[[ 6.48  1.16 -4.94 -4.76]
 [ 4.03  4.58  4.72  2.30]
 [-0.23  0.24 -0.19 -0.27]
 [-0.01  0.01  0.06  0.15]
 [ 0.85 -0.53 -4.89  6.21]]
->
[[-4.94 -4.76  6.48  1.16]
 [ 4.72  2.30  4.03  4.58]
 [-0.19 -0.27 -0.23  0.24]
 [ 0.06  0.15 -0.01  0.01]
 [-4.89  6.21  0.85 -0.53]]

[[ 1.55  1.62 -4.55 -0.59 -1.08 -2.58 -0.76]
 [ 1.21 -0.15 -2.94 -0.91  5.48  2.61  3.98]
 [ 4.61 -0.32 -1.51 -2.35 -1.24 -2.48  1.03]
 [-6.45  0.02  5.10  0.20  4.39  2.61 -3.71]
 [ 1.89 -2.26  3.32 -1.07  3.76 -1.73  2.70]
 [ 2.57 -1.59  1.71 -1.31  0.48 -0.88  2.19]
 [-1.35 -0.66  1.35 -1.15 -1.71  0.44 -0.38]
 [-1.01  0.27  0.46 -0.04 -2.64  0.63 -1.53]
 [ 1.89  1.88 -2.40  2.91  0.01 -0.69 -1.27]
 [ 0.02  1.88 -4.73 -0.67 -2.17 -0.41 -1.14]
 [ 1.04  0.02 -0.80 -0.12 -1.39 -0.12  0.39]
 [ 4.78 -2.69  2.96 -2.74 -1.55  0.25  3.08]]
->
[[-2.58 -0.76  1.55  1.62 -4.55 -0.59 -1.08]
 [ 2.61  3.98  1.21 -0.15 -2.94 -0.91  5.48]
 [-2.48  1.03  4.61 -0.32 -1.51 -2.35 -1.24]
 [ 2.61 -3.71 -6.45  0.02  5.10  0.20  4.39]
 [-1.73  2.70  1.89 -2.26  3.32 -1.07  3.76]
 [-0.88  2.19  2.57 -1.59  1.71 -1.31  0.48]
 [ 0.44 -0.38 -1.35 -0.66  1.35 -1.15 -1.71]
 [ 0.63 -1.53 -1.01  0.27  0.46 -0.04 -2.64]
 [-0.69 -1.27  1.89  1.88 -2.40  2.91  0.01]
 [-0.41 -1.14  0.02  1.88 -4.73 -0.67 -2.17]
 [-0.12  0.39  1.04  0.02 -0.80 -0.12 -1.39]
 [ 0.25  3.08  4.78 -2.69  2.96 -2.74 -1.55]]

[[-5.48 -1.37 -3.18  2.11 -3.79  3.16 -2.52 -3.23]
 [-0.38 -3.44 -1.03  1.15  1.27 -1.27  0.69 -4.61]
 [ 3.29  1.47  4.26  1.10 -4.81  1.09 -2.19  4.28]
 [-2.36 -1.53 -5.26  1.73 -1.75 -1.35 -1.01  3.03]
 [-1.22  1.70 -5.14 -0.60  2.86 -3.67  1.53 -7.42]
 [-0.07  2.80  5.71  1.48 -2.04  3.19  1.32 -2.20]
 [ 1.09  4.16  1.07  1.54 -3.10  2.20  5.84  2.01]
 [-0.55  0.02  0.26  2.47 -7.66 -1.55 -2.30  1.04]
 [ 0.76  0.99 -2.73 -0.26  4.64 -1.68  4.28  2.39]
 [-0.25  0.19 -2.91  3.31  2.97 -2.58  1.89  0.39]
 [-3.64  5.96 -3.94 -1.38 -1.39  2.70  3.64 -0.84]]
->
[[-2.52 -3.23 -5.48 -1.37 -3.18  2.11 -3.79  3.16]
 [ 0.69 -4.61 -0.38 -3.44 -1.03  1.15  1.27 -1.27]
 [-2.19  4.28  3.29  1.47  4.26  1.10 -4.81  1.09]
 [-1.01  3.03 -2.36 -1.53 -5.26  1.73 -1.75 -1.35]
 [ 1.53 -7.42 -1.22  1.70 -5.14 -0.60  2.86 -3.67]
 [ 1.32 -2.20 -0.07  2.80  5.71  1.48 -2.04  3.19]
 [ 5.84  2.01  1.09  4.16  1.07  1.54 -3.10  2.20]
 [-2.30  1.04 -0.55  0.02  0.26  2.47 -7.66 -1.55]
 [ 4.28  2.39  0.76  0.99 -2.73 -0.26  4.64 -1.68]
 [ 1.89  0.39 -0.25  0.19 -2.91  3.31  2.97 -2.58]
 [ 3.64 -0.84 -3.64  5.96 -3.94 -1.38 -1.39  2.70]]

[[-3.36  0.41 -4.91 -1.48]
 [ 0.14  0.91 -0.49  0.14]
 [-0.02 -0.18 -0.96 -0.65]
 [ 3.42  0.86  6.08  2.12]
 [ 0.77 -1.86  1.08 -1.18]
 [-4.80  2.72 -6.51  1.32]
 [-0.68 -0.77 -2.82 -2.71]
 [-0.22  2.15 -0.56  3.33]
 [ 2.03 -2.05  2.91 -2.16]
 [ 0.74  1.50 -0.74  3.21]
 [-3.66  1.59 -7.30  0.33]
 [-6.43  2.70 -4.07  1.11]]
->
[[-4.91 -1.48 -3.36  0.41]
 [-0.49  0.14  0.14  0.91]
 [-0.96 -0.65 -0.02 -0.18]
 [ 6.08  2.12  3.42  0.86]
 [ 1.08 -1.18  0.77 -1.86]
 [-6.51  1.32 -4.80  2.72]
 [-2.82 -2.71 -0.68 -0.77]
 [-0.56  3.33 -0.22  2.15]
 [ 2.91 -2.16  2.03 -2.05]
 [-0.74  3.21  0.74  1.50]
 [-7.30  0.33 -3.66  1.59]
 [-4.07  1.11 -6.43  2.70]]

[[-0.92 -2.98 -3.87  6.17  4.09 -0.54 -4.79  2.48 -3.91  0.75 -0.78  6.06
   3.29]
 [ 4.82  2.99  1.97  1.17 -7.41  8.07  0.10 -2.81  1.39 -1.81  0.63  0.82
  -0.04]]
->
[[ 6.06  3.29 -0.92 -2.98 -3.87  6.17  4.09 -0.54 -4.79  2.48 -3.91  0.75
  -0.78]
 [ 0.82 -0.04  4.82  2.99  1.97  1.17 -7.41  8.07  0.10 -2.81  1.39 -1.81
   0.63]]

[[ 0.68 -7.32 -0.40 -2.12 -2.83 -0.31 -4.01]
 [-0.14 -3.42 -6.12 -4.13  4.09 -0.64  0.28]
 [-0.01 -6.50  1.70 -4.53 -3.44 -2.18  1.41]
 [ 0.48 -4.93  0.15 -2.68 -6.49 -2.92  1.28]
 [-0.07 -6.33  0.87 -2.40  2.96  1.64 -4.72]
 [ 0.01 -5.57  2.76 -0.49  1.86  2.34 -6.10]
 [ 0.52  1.94 -3.20  3.50 -7.40 -0.46  0.52]
 [-0.78 -7.26 -3.29 -4.43  0.53  0.99 -1.01]
 [ 0.52  0.69 -5.78 -1.94  6.64 -1.18 -0.60]
 [ 2.61  1.44 -2.01  4.45 -5.17 -2.59 -4.27]]
->
[[-0.31 -4.01  0.68 -7.32 -0.40 -2.12 -2.83]
 [-0.64  0.28 -0.14 -3.42 -6.12 -4.13  4.09]
 [-2.18  1.41 -0.01 -6.50  1.70 -4.53 -3.44]
 [-2.92  1.28  0.48 -4.93  0.15 -2.68 -6.49]
 [ 1.64 -4.72 -0.07 -6.33  0.87 -2.40  2.96]
 [ 2.34 -6.10  0.01 -5.57  2.76 -0.49  1.86]
 [-0.46  0.52  0.52  1.94 -3.20  3.50 -7.40]
 [ 0.99 -1.01 -0.78 -7.26 -3.29 -4.43  0.53]
 [-1.18 -0.60  0.52  0.69 -5.78 -1.94  6.64]
 [-2.59 -4.27  2.61  1.44 -2.01  4.45 -5.17]]
